In the data rows, zero lies at 4.5, halfway between 4 and 5.
How far apart are the two rows of each pair, measured in a hidden way? 0 means very close, and 20 very far. Two or three weighted sums of its numbers give each row a place; it is the straight-line distance between the places.
[5 6 7 4 3 4 5 4 3 6 8 1 3 3 6 5]
[3 5 5 4 0 5 5 5 5 8 5 8 4 4 3 5] >> 16
[4 4 4 4 4 4 6 2 3 2 6 8 4 7 3 5]
[5 6 1 5 2 3 2 6 6 7 5 2 5 5 6 5] >> 11
[2 7 3 4 3 4 4 6 5 6 6 7 6 4 3 4]
[5 5 4 4 3 3 4 7 3 5 8 2 6 3 5 4] >> 16
[4 6 6 4 5 5 4 2 6 0 5 7 4 4 4 6]
[3 6 2 5 3 3 5 7 5 7 6 3 5 5 3 4] >> 4
[4 2 4 4 4 3 6 4 4 3 5 8 4 6 4 7]
[5 6 5 4 6 6 3 3 6 6 0 4 4 6 5 3] >> 12
[5 3 3 3 3 2 7 7 4 4 4 7 5 5 3 5]
[4 2 6 6 5 6 2 4 7 6 3 4 5 5 5 3] >> 2
[5 3 7 6 6 4 2 4 4 8 3 4 4 5 4 3]
[6 7 4 3 6 3 3 6 2 4 7 4 3 5 2 5] >> 3
[4 5 7 3 6 5 7 2 5 7 1 5 4 4 5 3]
[4 3 7 5 5 4 3 4 5 5 6 5 6 4 8 2] >> 10
[3 6 7 4 4 4 7 3 3 6 2 3 5 5 4 7]
[5 7 5 4 4 3 7 5 0 2 6 4 3 4 5 5] >> 3
[4 1 5 3 4 4 5 4 7 4 5 7 3 6 7 5]
[3 6 3 6 3 4 2 6 7 7 3 2 5 5 6 4] >> 11
[5 1 6 5 6 2 5 2 4 4 4 6 7 6 5 5]
[4 2 7 4 6 5 2 6 5 6 4 5 4 4 6 2] >> 4
[6 2 6 5 5 7 2 4 5 7 2 4 4 4 6 4]
[3 3 3 4 4 5 4 6 7 5 5 5 1 5 7 3] >> 5
[5 2 6 5 6 7 2 4 6 7 3 5 4 4 4 3]
[5 4 4 6 3 4 6 7 3 4 7 3 4 3 2 5] >> 4
[4 2 8 3 5 3 7 5 2 4 4 5 6 5 6 3]
[3 5 3 6 2 5 5 6 4 7 6 2 4 5 6 3] >> 13
[3 5 6 5 3 4 7 2 4 5 3 2 7 5 6 6]
[6 5 3 5 7 6 4 5 2 2 5 7 3 6 4 3] >> 8
[4 4 5 4 6 5 4 4 8 4 1 7 3 6 6 4]
[3 2 6 3 3 3 5 4 6 3 6 5 6 5 7 6] >> 17
[5 4 5 5 4 6 3 5 8 7 1 4 5 3 3 4]
[5 4 1 4 7 5 4 5 2 3 4 7 4 5 5 6] >> 1
[4 2 6 2 3 3 6 5 5 4 4 6 4 6 8 4]
[5 4 2 5 4 5 2 5 7 3 2 7 6 5 4 5] >> 12
[4 2 5 3 3 4 6 5 5 3 5 8 4 5 3 5]
[5 3 6 6 8 5 2 4 5 7 3 5 5 5 4 2] >> 9
[7 6 3 3 7 4 3 6 2 4 6 5 2 4 4 5]
[7 3 7 4 6 6 4 5 4 4 3 4 4 3 5 4] >> 2
[2 5 7 4 5 3 6 3 4 6 3 3 7 4 5 6]
[4 3 2 5 3 5 5 5 8 3 3 6 3 5 8 4] >> 6
[7 4 7 5 5 3 4 5 2 4 4 3 3 6 4 4]
[3 2 4 4 5 2 5 4 5 3 5 7 5 4 9 6] >> 12
[4 7 6 3 3 5 5 3 8 2 4 4 2 5 4 6]
[6 6 3 3 7 3 4 6 3 3 6 5 3 4 1 6] >> 5
[4 4 5 5 3 4 7 6 3 6 6 1 4 3 5 6]
[4 5 7 2 6 4 5 2 6 6 2 6 4 4 6 4] >> 8
[4 6 2 4 5 5 7 5 5 2 2 5 3 6 5 5]
[6 3 7 6 3 5 2 4 7 4 3 5 7 4 3 3] >> 7
[6 3 7 3 4 4 2 3 5 5 6 5 7 4 7 3]
[3 4 5 5 3 3 7 4 4 8 3 3 5 4 5 6] >> 7
[4 8 4 6 3 2 5 3 4 5 5 6 5 3 4 5]
[5 2 6 6 5 8 3 4 3 8 3 5 5 4 5 4] >> 6
[4 3 2 4 4 5 4 5 7 2 5 7 4 6 6 3]
[7 6 6 4 5 5 2 5 3 4 6 4 3 3 3 5] >> 4
[4 3 1 4 8 4 5 2 4 2 6 6 5 6 5 6]
[2 6 4 4 7 3 6 2 4 6 5 5 5 4 5 5] >> 7
[4 6 4 5 4 3 6 1 4 7 3 3 6 5 6 5]
[4 6 5 3 7 6 5 2 6 3 3 8 4 4 3 4] >> 3
[2 7 2 5 3 4 5 6 5 5 6 4 7 4 4 3]
[5 2 5 7 6 5 3 4 5 9 4 5 4 5 5 2] >> 4
[5 6 5 4 1 3 7 5 6 5 5 1 5 4 3 6]
[3 7 5 4 4 3 5 2 6 3 5 7 7 5 5 4] >> 11
[5 3 4 4 5 7 2 5 7 5 0 6 5 5 5 4]
[5 2 2 5 4 4 4 6 7 4 6 6 2 4 7 4] >> 9
[3 3 4 3 2 3 6 6 7 7 5 7 6 3 4 5]
[4 2 6 5 5 4 5 2 7 3 5 7 3 4 7 4] >> 5
[5 2 7 5 4 4 4 4 4 6 4 5 7 5 7 2]
[4 3 3 6 5 5 6 3 4 4 5 8 6 5 2 4] >> 7
[2 5 3 5 2 5 5 7 3 7 7 6 5 4 3 4]
[4 3 6 8 3 2 4 4 5 3 3 6 5 5 7 4] >> 4
[3 3 6 8 5 3 3 3 4 5 5 5 7 4 2 5]
[3 7 1 5 3 4 5 6 4 6 5 3 6 6 4 5] >> 11
[4 4 3 2 6 3 7 5 4 2 4 8 4 6 4 5]
[5 2 7 4 7 3 3 5 4 6 5 4 6 5 7 3] >> 6
[6 2 2 4 6 5 2 7 7 5 5 2 3 5 5 4]
[3 5 4 3 1 5 5 7 6 5 5 8 3 5 3 5] >> 19
[4 2 7 3 3 3 5 3 5 4 6 7 4 7 5 5]
[3 7 5 5 4 3 7 2 3 7 4 6 5 3 4 6] >> 17
[5 4 6 5 3 7 4 6 7 4 2 3 5 3 4 3]
[3 5 3 6 5 5 6 5 5 6 3 2 7 4 1 6] >> 2
[6 4 4 4 5 5 3 4 6 5 1 6 5 5 5 3]
[7 7 5 3 3 4 5 6 4 5 6 3 2 4 2 5] >> 4
[3 5 2 6 2 3 5 6 5 6 6 4 7 4 3 5]
[3 5 5 3 1 4 7 6 6 7 5 1 5 4 4 5] >> 9
[4 3 3 5 5 5 3 7 7 0 6 5 4 6 6 3]
[5 3 7 6 4 5 0 4 6 6 4 4 6 5 5 3] >> 2
[5 2 5 5 5 6 1 6 6 6 2 5 6 4 6 3]
[6 3 2 3 5 6 5 5 5 1 3 8 5 5 4 4] >> 6
[4 2 5 6 5 7 3 4 6 7 3 6 6 4 5 3]
[4 6 5 4 3 2 8 6 5 4 5 1 5 4 5 6] >> 9
[6 3 7 6 6 6 1 6 3 5 4 3 5 4 4 3]
[5 4 3 4 5 7 2 4 7 4 1 7 5 5 5 4] >> 9
[3 4 4 4 1 4 6 7 5 7 6 6 4 4 4 4]
[5 4 3 3 1 3 7 5 4 4 7 4 7 3 5 6] >> 8
[7 6 4 2 4 4 4 6 2 5 6 3 2 4 3 6]
[5 4 4 4 4 6 2 3 9 5 2 5 4 5 7 4] >> 9
[5 3 3 2 6 5 6 3 3 1 5 7 5 6 4 6]
[3 4 4 8 3 4 5 4 3 3 4 4 7 6 2 6] >> 11
[6 5 1 6 5 5 7 6 1 3 4 5 6 4 3 4]
[6 6 6 4 3 6 2 6 3 5 7 4 2 3 3 5] >> 16
[3 4 7 5 4 3 6 3 3 8 3 2 6 4 6 6]
[4 2 6 5 6 4 3 5 3 3 6 5 8 6 4 4] >> 5
[5 2 6 5 4 7 3 4 6 8 3 4 4 3 5 3]
[5 2 6 5 6 6 2 4 6 7 3 4 5 4 5 3] >> 3
[7 7 4 5 5 4 3 5 3 4 6 3 3 3 3 5]
[6 6 5 4 5 5 3 6 3 4 8 4 3 3 3 5] >> 2
[4 3 2 4 5 6 5 4 6 2 6 6 3 6 7 3]
[3 5 4 7 4 4 7 5 4 4 4 2 6 5 2 5] >> 5
[4 4 7 3 5 2 2 5 4 4 6 6 3 6 8 5]
[4 3 6 9 6 3 4 4 3 3 4 3 5 5 3 5] >> 6
[7 6 4 5 5 5 1 5 3 4 6 4 3 3 3 5]
[5 2 7 5 6 6 1 5 6 5 4 4 6 4 6 3] >> 5
[4 3 3 4 1 3 4 5 7 6 5 6 4 6 6 5]
[4 3 1 5 6 6 4 5 8 3 5 6 4 5 6 4] >> 4
[6 4 6 4 3 8 4 5 5 4 2 4 4 4 4 3]
[3 6 2 5 3 4 7 6 5 7 6 4 5 4 2 5] >> 7
[7 5 3 6 5 5 5 6 3 3 4 2 5 3 7 3]
[3 7 2 6 3 3 2 5 8 5 5 3 5 5 5 4] >> 6
[6 4 5 4 4 7 3 5 6 4 0 5 7 5 4 3]
[5 1 5 4 6 4 6 3 4 4 6 5 5 6 5 4] >> 13
[2 7 2 5 3 4 5 7 4 7 5 4 6 5 4 4]
[6 5 7 4 7 4 3 3 2 3 5 4 5 4 8 3] >> 14
[5 4 5 4 3 3 5 6 4 4 8 2 5 3 6 5]
[2 7 2 6 3 4 4 6 5 6 5 4 4 5 3 4] >> 16
[4 2 7 6 6 6 2 5 4 7 3 4 5 5 4 3]
[5 6 0 5 6 6 5 3 5 3 4 7 4 5 3 3] >> 12
[5 1 3 5 6 5 4 5 6 4 5 4 3 5 8 3]
[6 6 5 3 4 2 6 6 1 5 5 7 3 4 5 6] >> 13
[4 7 3 6 3 4 3 6 6 8 5 1 4 5 5 4]
[6 7 3 5 5 5 3 6 2 3 6 2 3 3 3 6] >> 10
[2 6 4 4 3 4 7 4 5 6 5 1 6 5 4 6]
[4 3 1 4 5 4 5 5 7 3 4 6 3 7 6 4] >> 1
[5 5 1 3 7 5 6 5 6 1 6 5 3 5 3 4]
[3 7 4 5 3 6 3 6 5 8 4 3 6 4 4 3] >> 14
[4 3 5 6 6 1 4 3 4 5 6 7 7 5 5 3]
[3 6 5 4 6 3 8 3 3 5 3 3 5 6 4 5] >> 7
[3 5 3 6 2 4 4 7 6 7 6 2 5 5 5 4]
[6 6 3 4 5 5 3 7 5 5 7 4 1 5 2 4] >> 5
[3 2 6 4 2 3 7 6 4 5 4 6 6 6 7 4]
[4 4 2 5 4 5 4 6 9 3 5 5 3 5 6 3] >> 5
[2 6 4 7 4 3 5 7 4 7 5 2 4 5 4 4]
[4 2 4 4 5 5 5 3 6 4 4 9 4 6 2 5] >> 6
[3 6 3 5 1 5 6 6 2 6 5 6 5 5 3 4]
[5 5 6 7 4 5 2 3 6 6 1 4 5 4 5 4] >> 6
[5 2 7 4 7 5 2 4 5 7 3 6 3 5 5 4]
[4 3 4 2 4 4 7 4 5 3 6 7 3 6 4 5] >> 2
[6 5 4 5 5 3 3 6 3 3 7 6 3 4 1 5]
[5 4 2 5 6 4 1 6 4 5 5 4 3 5 3 6] >> 6
[6 7 5 4 5 5 3 6 2 2 6 4 2 3 3 6]
[3 7 5 3 4 6 7 3 6 2 6 4 3 3 4 6] >> 4
[6 7 3 6 5 5 2 6 3 5 5 3 2 4 2 6]
[4 5 6 4 6 2 7 2 2 5 4 2 7 5 6 6] >> 11
[4 5 6 3 6 5 6 2 6 1 5 7 4 4 3 5]
[4 1 7 6 6 6 3 4 6 6 3 5 5 5 5 4] >> 2
[6 7 4 4 5 5 3 6 3 4 6 4 2 4 1 5]
[7 6 6 4 4 5 3 6 3 4 6 2 2 4 3 5] >> 4
[6 4 3 3 4 5 3 3 7 6 2 6 3 5 5 4]
[6 3 5 6 4 6 4 7 4 3 5 2 2 4 5 3] >> 4
[5 2 6 5 5 6 3 3 6 7 2 6 5 5 4 3]
[5 2 4 7 4 6 2 5 8 4 4 5 3 4 6 4] >> 10
[4 1 5 6 3 1 6 5 7 5 6 6 4 4 5 5]
[5 5 5 3 5 6 3 6 7 5 1 5 6 5 4 3] >> 15
[5 3 8 5 3 4 5 5 7 2 5 2 5 3 4 6]
[5 6 4 4 3 3 5 5 2 5 7 1 6 4 5 6] >> 6
[4 2 6 3 5 1 4 4 5 5 5 5 4 6 7 5]
[3 4 4 3 3 4 7 6 6 7 4 1 5 5 5 5] >> 9
[3 7 5 4 3 4 4 2 4 5 3 5 7 6 5 6]
[4 5 6 3 5 3 7 3 2 6 3 3 8 3 6 5] >> 9
[6 6 5 4 5 4 4 7 3 4 7 3 0 4 4 5]
[4 7 3 5 1 4 4 5 7 7 5 2 5 4 4 4] >> 9
[5 4 0 3 6 6 5 3 5 3 6 6 3 6 5 4]
[6 4 3 7 6 5 2 5 6 4 1 5 4 5 5 4] >> 8
[7 7 4 4 3 5 4 5 3 3 5 4 2 4 3 6]
[6 5 4 5 3 5 2 4 7 5 1 6 5 5 4 4] >> 6
[6 7 3 5 7 4 4 6 2 5 6 4 4 3 1 5]
[3 6 5 3 4 4 5 3 6 1 6 7 2 4 3 6] >> 10
[5 6 6 5 1 4 6 6 5 3 7 1 4 4 4 4]
[6 5 6 5 5 1 7 4 2 4 5 3 3 4 5 6] >> 2
[3 3 4 5 5 4 5 5 6 3 6 7 2 6 6 3]
[5 4 4 3 4 5 7 3 5 0 5 7 3 6 4 5] >> 3
[5 2 8 6 7 6 2 4 4 6 4 6 4 4 2 4]
[5 5 0 5 5 6 7 3 4 2 6 5 3 5 5 5] >> 7
[5 2 7 6 4 6 4 5 7 6 3 3 4 3 5 3]
[3 2 5 4 3 6 7 6 5 4 3 6 6 4 3 5] >> 4
[3 5 5 3 4 5 7 2 5 6 2 7 4 4 6 5]
[6 6 4 5 4 5 3 6 2 3 8 4 5 3 3 5] >> 8
[6 6 3 5 5 7 4 7 5 1 3 3 2 4 4 4]
[6 6 2 4 5 6 3 5 2 4 8 5 3 4 2 5] >> 3
[6 7 2 4 6 3 4 5 2 4 7 5 2 4 3 5]
[5 2 7 5 6 7 2 4 5 7 4 5 4 3 3 4] >> 3
[3 6 6 3 5 3 4 2 7 3 5 6 5 4 5 6]
[3 4 6 4 4 3 7 1 4 6 2 5 8 5 6 5] >> 10
